In the rows, 128 means zero.
One turn sends every row of this set to another row. A few are shown first. Where does it send the rows asked after them?
Rifur: [149 129 138 115 152  89 112 161 121 118 116 111 135 102 152 135]
sabe: [176  90 159 138 149 115 116 149 136 151 133  97 115 125 140 123]
zuge: [119 146 110 114 163 115 142  84 114 132  98 153 139 152 129 138]
Bipom: [180  94 156 143 149 118 124 142 124 132 113 101 117 144 127 150]
Vataz: [115 124 104 120 146 116 144  84 123 138 118 147 147 161 110 144]
Zozi: [120 174 103 105 129 116 136  99 119 122 130 154 145 121 132 112]
zol: [150 110 126 139 131 147 142  78 138 167 144 133 122 164 110 110]
liki: [135  97 122 144 125 136 168  92 128 157 142 142 116 169 132 112]
zom: [173 151 146 124 136 110 117 160 116 104 116 113 123 102 150 126]
fupi: [149 155 146 107 139 101 120 147 126 104 118 132 137  89 155 126]
Labev: [185 130 170 130 125 133 120 138 141 138 143 116 111 102 149  98]
Tef: [105 113 102 132 148 116 136  93 124 133 117 132 139 154 128 162]
nasu: [172 127 153 125 139 110 110 160 130 133 136 103 119  97 155 107]
monov: [137 184 116 109 141 131 136  95 115 129 118 154 128 117 148  95]
mevi: [146 112 129 136 156 143 145  73 127 164 116 138 118 171 119 123]
sigo: [116 159 104 117 117 116 161 111 113 120 136 157 131 126 157 100]
zoga: [152  93 145 127 162  94 118 150 126 134 112 104 133 130 137 152]
duv: [106 118 102 125 134 110 167  98 114 130 121 154 137 159 139 135]
rini: [196 122 162 141 132 132 119 150 127 129 131 102 106 119 141 116]
risa: [172  79 169 141 147 126 129 124 142 149 125 111 118 142 126 140]
nezes: [158 123 141 126 153  96 122 151 113 105  98 114 132 128 136 161]
vuf: [138 105 146 118 160  93 127 132 127 117 100 126 142 130 131 167]
ridi: [144 137 124 135 107 143 162 103 126 147 157 144 110 136 152  77]
sobik: [149 154 126 138 109 155 126 105 138 145 160 126 110 112 152  85]
gunoz: [110 172  99 115 127 118 128 110 119 113 130 141 139 109 153 123]
difas: [143  96 128 154 129 152 135  86 142 165 148 117 111 157 126 124]
poti: [164 151 137 131 135 158 138  84 130 161 138 139 106 137 139  79]
gaba: [153 160 123 124 113 149 135  93 133 150 155 141 120 125 131  77]

Zozi turns into gaba
zom turns into rini
sigo turns into ridi
Now these:
difas turns into Tef
nasu turns into sabe
vuf turns into fupi
zuge turns into monov

One turn sends every row of this set to another row. A few are shown first. Where does it send the rows asked after them?
Zovu: [128 129 122 156 157 153  90 135  84 125  66 153 111 128 174 139 142 120
 113 140 172 106 127  81 139 162 142 117 143 126 140 117 136 130 136  95
 135 141 109 118 157 134 121 152 108 140 159 142]
rif: [115 144 125 138 114 133 100  94 140 147 109 107 105 127 144 180 135 162
 138 109 107 120 138 109 117 159 132 146 157 117 129 186 152 113 168 105
 138 153 150 140 105 139 100 128 125 134 126 153]
muz: [149  99 170 141 121  99  90 146 104 132 121 123  87 164 134 163 127 122
 150 127 168 102 123  86 133 141 133 130  99 135  95 133 146 118 118 117
 130 103 129 131 159 146 152 142 126 105 130 129]
kimo: [125 140  94 164 150 154 118 148 103 143  88 172  82 131 166 119 152 117
 119 129 151 138 138  87 137 196 143 117 134 121 141 119 141 131 142 100
 151 130 124 125 162 154 113 159 145 107 122 148]
duf: [105 106  72 144 125 129 104 103 156 102 124 164 127 105 130 111 171 118
 119 121 148 156 108 117 151 141 146 104 112 143 114 125 140  99 147 152
 130 131 163 133 133 121 104 104 167 101 125 121]
Zadu: [122 143 129 130 113 133  97  93 123 146 113 125 105 133 132 174 148 155
 132 123 112 141 127 135 113 148 136 139 157 126 112 197 142 121 143  96
 139 151 149 136  96 150  90 140 138 134 125 167]
fura: [116 129 133 106 106 146  93  88  80 131 137 135 128 103 147 134 123 136
 144 149 130 139 128 110 121 132 126 135 132 134 138 175 129 109 116 123
 121 109 146 149 137 155 150 100  94  60  83 142]
lin: [145  96 123 147 135 122  96 116 152 152 127 181 140  90 138 118 144 150
 103 111 155 128  95  85 102 138 147  90 148 135  77 116 176 117 134 149
 153 120 125 118 113 162 130 132 116  90 147 134]
Rova: [ 87 130 101 178 159 163 104 108 143 158 130 124 128 133 173 146 143 134
 133 129 144 156 152  76 143 136 140 120 157 127 158 170 130 119 107  67
 144 122 135 134 122 146 134 142 128 100 143 122]
zatel: [130 103 139 121 126 117 111 147 124 159  72 158 134 179 130 118 158 132
 107 102 116 134 132 115 119 126 138 122  97 105 131 125 106 116 132 117
 173  99 145 126 121 117 132 101  93 123 172 150]
bif: [128 121 135 167 114 153 109 142 142 143 158 168 112 145 132 122 155 139
  94 131 159 140 115 115 126 170 155  86  99 114 124 139 114 151 118 114
 114 110 120 136 137 152 104 109 103 102  71 113]
Vizus: [112 123 125 108 152 156  82 117 145 153 143 128 143  97 151 120 103 147
 112 131 129 146  76  88 114 113 105 136 113 112 130 155 163 122 184 120
 122 122 137 134 138 156 162 133 129  89 151 139]
sezuv: [136  98 140 116 135 141  92 110 121 159  94 160 136 114 148 131 104 123
 128 149 121 109  71  85 127 111 126 114 106 103 111 148 144 121 187 136
 111 114 122 137 140 163 142 131 133  99 171 117]
lalit: [130 141 122 135 128 119  91 132 111 204 100 144 161 102 148 132 122 152
 109 123 151  88 129 111 107 146 141 147 131  93 119 171 126 142 151 128
 113 131 123 113 109 159 128 130  87 150 132 136]
Sufo: [159 142 121 149 128 135 112 118 129 142 165 152 117 103 178 126 138 160
 124 111 135 115 107 139 153 152 144 162 118 114 116 183 166 157 157  94
 120  98 154 126 136 132 138 103 121 131 121 104]
lasur: [118 121 133  97 110 152  97  88  88 137 109 150 118 128 129 126 128 147
 131 141 108 145 133 102 149 156 154 158 127 141 126 170 125 117 118  92
 149  94 174 146 111 140 142 116  92  85  92 139]
falak: [104 123 103 138 164 141 107 127 127 135  84 120 125 133 158 163 173 102
 113 142 191 149 136 107 127 128 152 115  97 127  97 132 111  98 127 129
 160 127 120 123 135 157 130 149 119  73 107  92]
lirig: [133 145 123 138 119 122 100 129 123 210 104 155 171 101 147 132 132 145
 113 118 140  89 124 113 118 149 138 140 125  95 121 174 129 144 148 138
 118 135 125 106 102 152 122 119  89 144 116 131]
Mutu: [120  93 103 151 130 120  87 132 110 149  98 160 125 106 167  85 134 130
 142 130 150 177 151 101 152 139 138 118 134 115 102 123 118 102 116 120
 184  89 148 115 125 126 176 136 112 115 125 172]
mepak: [ 91 127 145 113 112 145 135 115 137 121 121 128 140 122 183 145 131 158
  83 131 108 146 113 156 136 153 137 134 111 133 127 142 154 112 152  86
 179 118 104 126 149 126 146  98 117  90  97 114]
Vezan: [132 104 106 153 127 123  92 136 114 144  95 162 122  95 174  89 141 130
 132 114 153 177 147 103 155 139 143 108 124 116 102 112 111 105 106 112
 181  90 136 106 131 123 172 133 109 112 128 161]
rukif: [103 118  94  98 116 122  85 102 126 125 126 132 120 107 136 117 180 133
  99 105 163 174 106 144 133 150 156 136 110 132 122 123 136 109 139 150
 125 114 124 117 153 145 125 135 175 118 151 126]
fope: [106  95 155 134 109 132  90 145 122 141 111 143 127 103 145 112  99 142
 117 136 103 128 114  82  97 147 129  93 139 116 143 126 127 112 108 138
 131 118 107 128 143 141 145 131 103 123 141 198]
geb: [141  89 158 137 102 115 113 127 121 121 123 135 112 169 145 153 131 114
 150 125 146 102 103  94 140 122 125 117  92 131  94 133 147 101 114 126
 143  88 124 129 155 120 105 120 159 102 130 159]
lod: [114 104 121 161 124 142 121 127 154 160 146 176 115 147 101 147 149 107
 108 130 150 119 132 123 114 170 143  93 117 115 132 155 127 137 152 128
 124 146 143 127 133 174 102 121 114 105  75 118]
feti: [137 146 117 149 107 131  98  90 163 142 112 106 108  93 159 159 128 165
 141 115 125 111 143  97 158 151 126 135 108  87 138 133 136 109 169 104
 131 160 120 129 127 143 101 117  94 137 133 135]
Nuzub: [130 138 128 138 135 119  97 158 129 129  77 154 141 141 154 111 151 108
 141 125 111 151 132 132  83 151 135 113 112 101 120 147  90 127 162 118
 166  98 134 169 134 118 155 113  97 130 151 151]
Tobe: [109 130 129 137 149 117 137 139 153 134 102 154 118  98 189 131 151 157
  94 108 121 151 124 154 136 165 136 109 127 117 104 143 136 135 132 112
 169 104  87 124 152 122 134  95 124  72 103  98]
vizuv: [ 89 147 112 146 130 112  99 127 171 110 151  89 148 107 176 151 135 116
 126 139 158 146  85 131 135 128 138 105 109 123 108 174 149 115 122 116
 145 131 122 109 137 133 126 136 160 130 114 118]
Mati: [ 90 142 112 142 123 118 104 133 163 106 138  89 134 120 170 154 133 115
 123 132 164 138  89 133 140 123 147  99 104 128  98 172 142 114 117 105
 150 127 128  99 129 134 117 139 165 140 116 123]
fon: [108 101  85 171 125 126  86 110 164 109 116 156 143 118 120 106 148 108
 127 127 141 144 123 114 148 142 152 102 115 143 108 125 140  91 164 146
 133 112 170 142 130 113 109 107 155 107 100 122]
zut: [125 104 130 105 109 103 131 128 131 170  88 153 141 170 127 131 152 130
 120  92 132 120 131  92 136 136 137 128  91 102 140 128 109 118 115 116
 174 105 148 110 123 121 131  90  96 116 164 152]
povid: [131 141 142 137 142  91 118 151 116 122  92 149 144 124 163 142 109 137
  57 129 145  95 116 138 123 119 134 147 118 121 136 176 144 101 117 107
 144 100 145 121 138  95 136 103 120 108 133 131]

Mutu turns into lirig
Sufo turns into falak
kimo turns into sezuv
Now these:
lod turns into geb
bif turns into muz
lin turns into povid
Nuzub turns into feti
duf turns into zatel
vizuv turns into Vezan
zut turns into Zadu
Zovu turns into Vizus

